One turn moves every row onto another: examples first, then more rows asked:
j391: 17	-13	-5	-10	-6	-8	-7	-12	6	8	-28	-19	16
j844: 14	23	13	-7	8	-28	-7	-8	12	1	-12	-28	14
j251: 22	23	20	-21	-25	-11	-11	-1	3	-3	4	11	7
j389: 16	3	31	-25	-13	-2	-6	1	-3	-7	10	-7	21
j925: 8	3	12	-27	-13	-25	-1	17	6	19	-18	-5	23
j280: 10	-19	4	-10	-11	-10	-14	-3	-13	27	2	10	7
j76: -8	10	17	11	-5	-6	-5	8	20	-11	-3	14	12
j986: -13	-16	20	-18	-16	-15	2	2	6	14	11	8	-2
j368: -8	-7	3	-13	-3	10	4	-20	-8	12	-2	-22	-10
j593: -25	13	2	-10	-28	-17	-10	-3	13	2	-27	1	10
j744: -3	0	15	-9	-20	-9	-13	-23	-21	27	-10	6	3
j520: 15	9	-2	3	-11	14	1	0	-3	-18	-6	-17	4
j162: 13	15	12	-8	-8	-28	-3	13	27	15	-9	10	11
j275: -11	17	-11	-32	-15	-12	-8	-4	6	1	-23	15	0
j106: -11	2	-10	-14	-1	-5	-13	5	-13	32	12	-7	19
j943: 18	30	15	-9	-16	8	-6	15	-7	3	-5	0	21
j940: -13	5	8	-15	2	-23	-22	-8	18	-7	-27	-2	26
j7: -26	-5	-2	-6	-1	-9	-18	-22	6	7	6	10	6
j864: -10	-9	20	-4	-10	-4	6	13	-5	-11	15	-18	3
j806: 7	18	6	-22	-28	-23	-1	-2	17	12	-22	8	3
j601: 9	28	17	13	3	-14	2	3	4	14	-7	-12	24
j849: 1	14	-8	-15	-16	6	-13	-10	19	-20	10	3	17
j73: -5	-3	-4	-3	-10	5	-3	-27	18	3	17	-19	-4
j964: -36	9	9	5	-21	-4	-6	-16	12	10	1	-10	16
j246: -5	22	17	-13	1	9	8	8	6	3	-33	-13	10
j565: -6	23	-9	-7	-16	3	-5	12	-24	13	-11	-17	13
j152: 9	7	11	-6	23	-5	-5	-1	-1	12	-16	-26	11
j340: -4	1	-26	0	-6	-11	-25	2	3	-12	-2	-4	23
j21: 2	11	-31	-11	-17	-9	-6	-10	1	-3	3	-13	-7
j136: 19	16	6	-39	-9	-16	-6	-9	18	-3	1	6	12
j669: -8	15	3	-7	-1	-30	-28	0	-7	-9	5	8	-6
j343: 7	15	26	-17	-17	0	-8	0	-6	-18	11	-19	-3
j680: -23	-7	16	-17	-12	-29	-17	5	11	3	-25	1	3
j288: -18	7	18	-4	-10	-1	7	-11	6	1	19	-31	-5
j594: -6	-12	24	-20	-13	-25	-23	-9	-18	3	-9	0	7
j66: -22	0	6	16	-7	0	16	-4	14	4	-2	-11	1
j938: -9	15	-8	-30	-11	6	8	7	4	22	8	2	-2
j13: -1	-11	20	-32	-15	3	-3	-16	9	-10	-20	-18	15
j762: 13	0	2	-7	-14	-11	-15	-40	6	1	-6	-8	15
j914: 4	14	-1	-19	-16	10	-5	10	-11	-8	5	-25	-10
j584: 8	1	4	5	12	-12	-25	6	-2	-11	1	7	2
j493: -2	1	14	-3	4	-40	-9	10	5	2	1	-3	-4
j703: -24	-9	15	-6	-16	1	-23	-28	6	4	-8	-3	20
j108: 12	4	-5	6	-12	-13	-1	-26	12	1	-22	-21	2
j603: -8	7	-18	4	-27	-16	-12	9	-7	-13	7	-13	3
j638: -26	14	-1	0	-11	6	0	-14	5	14	-25	9	10
j528: -1	14	9	-11	-20	-11	-4	3	-19	24	7	-19	28
j579: 19	12	0	-3	-18	-6	-4	22	-2	5	13	6	15

j844 turns into -> j528
j106 turns into -> j340
j938 turns into -> j849
Now find these:
j565 turns into -> j21
j66 turns into -> j638
j368 turns into -> j7
j703 turns into -> j680
j806 turns into -> j251

One turn moves every row onto another: examples first, then more rows asked:
j301: 15	-1	10	9	13	-17	36	15	-12	4	-8	15	9	4	13	3	28	13
j469: 11	4	18	-7	7	-7	-2	-24	-13	-13	1	18	-17	10	24	11	5	7
j649: 9	12	18	5	-14	-16	13	2	-17	-8	-3	-9	41	13	5	7	15	22
j995: 6	2	12	-1	5	17	23	13	11	-8	9	25	1	9	31	-3	21	11
j384: 4	-8	25	27	0	-30	6	3	-16	13	2	-2	-3	-13	9	-6	19	12
j953: -12	3	14	-4	-4	-15	27	13	11	-12	1	9	39	15	-2	11	9	19
j904: 9	19	20	-21	11	1	8	-21	0	-13	2	11	-11	5	35	18	11	14
j577: -6	-2	38	15	-4	11	32	-6	1	2	1	-12	11	4	24	9	42	5
j306: 0	8	10	-6	-4	-17	27	11	-6	-8	0	3	43	10	2	7	12	20
j791: -23	-9	36	-3	14	5	14	-6	19	-20	18	13	-5	10	5	0	-19	13
j15: 1	-10	12	30	15	-1	-4	7	17	-3	-2	18	11	-4	20	-2	-2	11
j127: -17	-2	46	8	-8	-8	20	2	1	1	2	-34	17	2	-3	4	-12	29
j317: -9	2	37	5	-13	14	31	-2	5	0	0	-4	13	7	23	8	44	5
j999: 6	23	22	-18	10	3	10	-18	-2	-20	-6	-9	-4	6	32	20	9	21
j183: -10	6	46	-4	-12	-14	24	1	5	-4	2	-34	15	7	3	11	-2	31
j519: -17	-10	41	7	6	-1	-2	-10	1	-1	21	4	-20	7	7	-12	-16	22
j535: -18	-9	38	17	-8	-15	9	3	1	1	3	-19	25	-3	-8	3	-14	22
j975: -11	-2	44	10	4	10	40	-13	6	6	13	7	-4	28	-1	-8	19	20
j30: 7	2	28	2	16	-21	-9	-4	-14	-12	-5	-11	3	-10	17	3	-17	28
j310: 0	-18	28	24	-2	9	4	-1	2	-1	12	-32	3	1	27	2	14	14
j890: -15	4	43	8	8	-4	35	-13	-4	0	18	12	-18	26	1	-10	21	20
j244: -24	-11	39	0	10	5	0	-7	13	-11	13	8	-11	3	7	-8	-18	14
j660: 13	3	18	8	8	-10	40	9	-18	-3	-15	13	3	1	10	5	30	10
j223: 3	11	35	-5	12	-28	-5	1	-22	-14	-1	2	0	-8	12	-6	-9	27
j775: -11	-6	34	19	-13	13	26	-10	11	10	15	7	-3	32	0	-4	5	19
j302: 2	16	35	-11	19	-29	6	-5	-16	-17	-5	7	-5	-5	6	-12	-1	24
j149: 4	4	10	3	8	17	12	8	20	-3	13	20	7	2	33	3	22	12

j149 turns into -> j301
j953 turns into -> j890
Now find these:
j244 turns into -> j223
j791 turns into -> j302
j904 turns into -> j306
j469 turns into -> j649
j519 turns into -> j30
j995 turns into -> j660
j384 turns into -> j310

One turn moves every row onto another: examples first, then more rows asked:
j14: 2	10	10	18	-5	-5	-3	7	-10	10	-16	2	5	24	-1	14	5	-30	8	2	35	6	2	14	-7	-11	-3	-12	-14	11	17	-4
j170: 1	8	-12	-1	1	-31	5	1	-2	7	16	-8	2	11	-14	-2	10	-7	3	-12	23	19	46	-23	3	-11	7	14	-6	-10	-1	0
j711: -2	-21	9	-9	26	4	-4	20	11	3	14	-2	-20	-11	-11	2	-14	-16	-4	-12	0	4	-5	-7	-13	-4	-20	-7	-7	-23	-8	-12
j9: -14	13	18	23	0	-21	5	7	-21	10	2	-9	-16	18	-24	-20	19	-18	-9	-12	21	-1	-5	-13	9	-15	-18	12	24	-9	0	3
j118: 2	12	-8	-11	22	-23	-2	-18	-30	-9	16	-2	6	14	-17	-9	-7	-9	-24	7	-2	-10	-15	0	-3	-2	25	10	11	-7	-12	-1
j220: -10	-4	2	1	8	-8	11	-2	-17	0	6	45	-15	2	-8	-12	9	-24	2	-16	11	16	-21	-16	-14	-6	11	10	-3	-12	-16	-20
j354: 8	-7	3	13	34	-5	13	5	-14	-3	-1	8	-17	8	-23	8	-13	-3	9	-25	17	-4	25	-25	-2	-19	8	8	-18	6	22	-17
j590: 12	-7	18	8	10	5	-25	4	-18	2	-5	-17	4	4	-13	13	-11	-12	-12	17	30	-1	-5	4	6	-7	8	-11	8	3	21	-8
j929: 0	7	-3	-14	-10	-12	-11	-12	-6	2	4	6	-10	-14	-22	10	9	-18	2	-11	-12	-2	-10	-1	-2	-13	-6	0	-24	28	25	20
j635: -20	-13	-4	-16	14	12	0	4	-11	1	23	22	-17	-14	-11	-5	-2	-13	-6	4	14	16	-7	-11	6	1	8	5	24	-23	-13	-1
j467: 17	10	6	3	11	-32	-9	-6	-10	-6	11	0	3	4	-10	-7	-13	-5	-3	-9	14	-1	26	-44	-7	-15	22	18	-6	-14	19	-8
j508: -11	2	-8	18	24	-6	7	17	-6	-21	-6	3	-7	-1	-15	11	4	-11	-8	-16	15	17	33	-32	-5	-6	16	8	-3	16	1	-9
j237: 12	-10	14	6	19	-6	-13	0	-28	-11	-17	-22	-2	5	-16	7	-7	-25	-12	11	26	2	-9	9	4	-15	11	-6	3	5	16	-13
j723: -6	1	0	21	12	6	1	14	-6	-9	5	11	-1	4	-14	24	-5	-5	-5	-20	16	5	43	-24	4	0	8	5	-9	12	10	10
j56: 8	1	7	-8	-8	-8	-3	5	-20	23	13	5	-19	12	-24	2	5	-2	7	-13	-2	4	-30	1	21	6	1	1	-11	15	25	22
j219: -11	14	-19	-5	5	-19	18	-11	-9	15	18	12	4	30	9	-5	11	-39	4	-7	4	-7	-6	4	3	-20	7	8	-8	-9	14	7
j200: -3	-1	19	9	4	-1	5	20	-5	-4	3	13	-14	1	-9	-1	-10	-39	-14	-15	-7	27	2	-17	-20	-2	-21	6	-3	-1	-20	-8
j181: -7	7	1	-11	5	-20	9	6	-21	-6	-4	1	-21	7	-16	-1	8	-28	5	-20	-3	8	-33	4	15	2	7	3	-9	24	14	26
j766: -6	11	6	13	6	-9	-7	12	3	6	-16	-3	8	17	0	6	11	-27	3	8	40	11	-7	3	-13	-11	1	-16	0	17	9	-14
j266: -7	5	0	-36	4	-13	-2	-8	-13	-7	6	-6	-13	2	-15	-9	-6	-14	-3	-14	-3	6	-9	3	4	-12	-1	4	-13	46	13	-5
j699: 12	5	8	4	21	-32	-3	-15	-3	-3	17	-2	10	-4	-24	1	-9	-16	-3	-15	19	-9	25	-38	0	-24	7	14	0	-10	11	10
j727: 10	11	-4	-2	5	-12	-9	-18	-32	11	27	3	7	17	-22	1	-7	-2	-21	12	-5	-9	-4	1	5	2	16	8	10	-15	-2	12
j475: 1	7	0	-27	-15	1	-14	-2	-8	18	19	-4	-12	-1	-21	-4	1	1	-2	1	-4	15	-2	-6	7	-5	-8	2	-4	36	21	-2
j961: -25	1	11	11	15	-18	-9	7	0	-7	6	-14	-9	7	-6	-7	13	-8	-9	-20	26	-31	-11	-2	11	-6	-8	-3	14	-19	3	17
j144: -6	10	-6	-11	12	-31	1	1	5	-8	15	-4	9	17	2	-2	-6	-6	3	-23	30	1	42	-18	0	-7	13	9	-12	-1	-3	3
j465: -14	-15	3	-16	10	8	7	-2	-31	-12	12	28	-25	0	0	-2	-18	-19	2	-13	6	5	-1	5	9	1	16	10	-1	-24	-5	3
j452: -10	-5	12	3	1	8	0	-5	-7	15	24	54	-3	5	-8	2	-3	-16	4	-19	16	-2	-14	-11	-5	0	0	3	-3	-13	-9	5
j541: -6	1	25	6	0	7	-5	22	1	-4	10	21	-7	7	2	4	-24	-29	-13	-19	-4	14	5	-15	-18	7	-18	2	-6	0	-14	-1
j112: 8	15	-16	18	-11	-2	-7	8	14	11	27	8	-4	25	7	-10	3	-23	-9	-18	12	2	3	-11	22	-21	-6	16	-13	12	-6	-15
j88: 16	27	-15	10	12	-7	-14	-7	-5	-15	4	-7	-26	-3	-25	1	-26	-7	-2	7	-2	-14	0	-1	9	-18	3	12	-4	-15	-6	11
j426: -16	18	28	12	-3	-17	-10	12	-18	-5	1	4	-11	35	10	-21	-10	-1	-8	-20	23	-21	-6	-10	2	1	0	6	11	-4	10	0
j921: -6	13	-9	-21	-7	-15	-19	-1	4	-5	1	3	-10	-16	-10	-3	11	-6	-4	0	-9	6	-19	-15	-14	-5	9	-2	-13	32	22	-4
j92: -14	20	-22	-8	1	-14	6	-1	4	20	25	13	8	27	15	-10	13	-25	-1	8	8	0	-9	-11	-4	-10	13	4	6	-9	15	-6
j836: -9	13	0	-11	-10	-6	-13	19	-2	11	11	4	-13	5	-7	-2	8	-1	0	1	1	14	-32	-15	11	17	11	-3	7	21	21	19
j718: -10	4	5	20	-9	-22	-9	15	-24	-1	-7	-12	-29	14	0	-15	18	1	-7	-9	11	-8	-3	-5	5	-1	7	9	2	-31	16	-6
j587: 4	13	-17	13	-1	-9	-1	6	13	0	21	4	-5	25	7	-12	3	-31	-10	-24	13	0	-2	-9	20	-26	-4	17	-16	17	-12	-17
j829: -6	6	0	-21	17	-21	-2	10	-6	-1	4	-3	-16	6	-16	-14	7	-4	0	-12	6	7	-48	-10	6	5	14	-2	1	28	11	0
j850: 6	-21	10	-6	14	2	-2	20	-4	1	7	1	-29	-5	-5	1	-19	-14	-1	-13	-7	7	1	-2	-13	-2	-13	-1	-20	-29	0	-17
j880: 2	-3	1	13	33	3	3	12	4	9	11	6	-7	0	-27	7	-6	8	5	-12	24	0	22	-39	-3	-14	3	1	0	7	18	-19
j598: 12	30	-17	6	16	-7	-19	-1	2	-16	6	-8	-24	-6	-20	-5	-26	1	-5	13	1	-12	-4	-9	4	-14	8	10	4	-13	-7	3

j590 turns into -> j766
j929 turns into -> j475
Now find these:
j144 turns into -> j699
j354 turns into -> j723
j961 turns into -> j9
j598 turns into -> j587
j711 turns into -> j200
j465 turns into -> j452
j727 turns into -> j92
j836 turns into -> j829

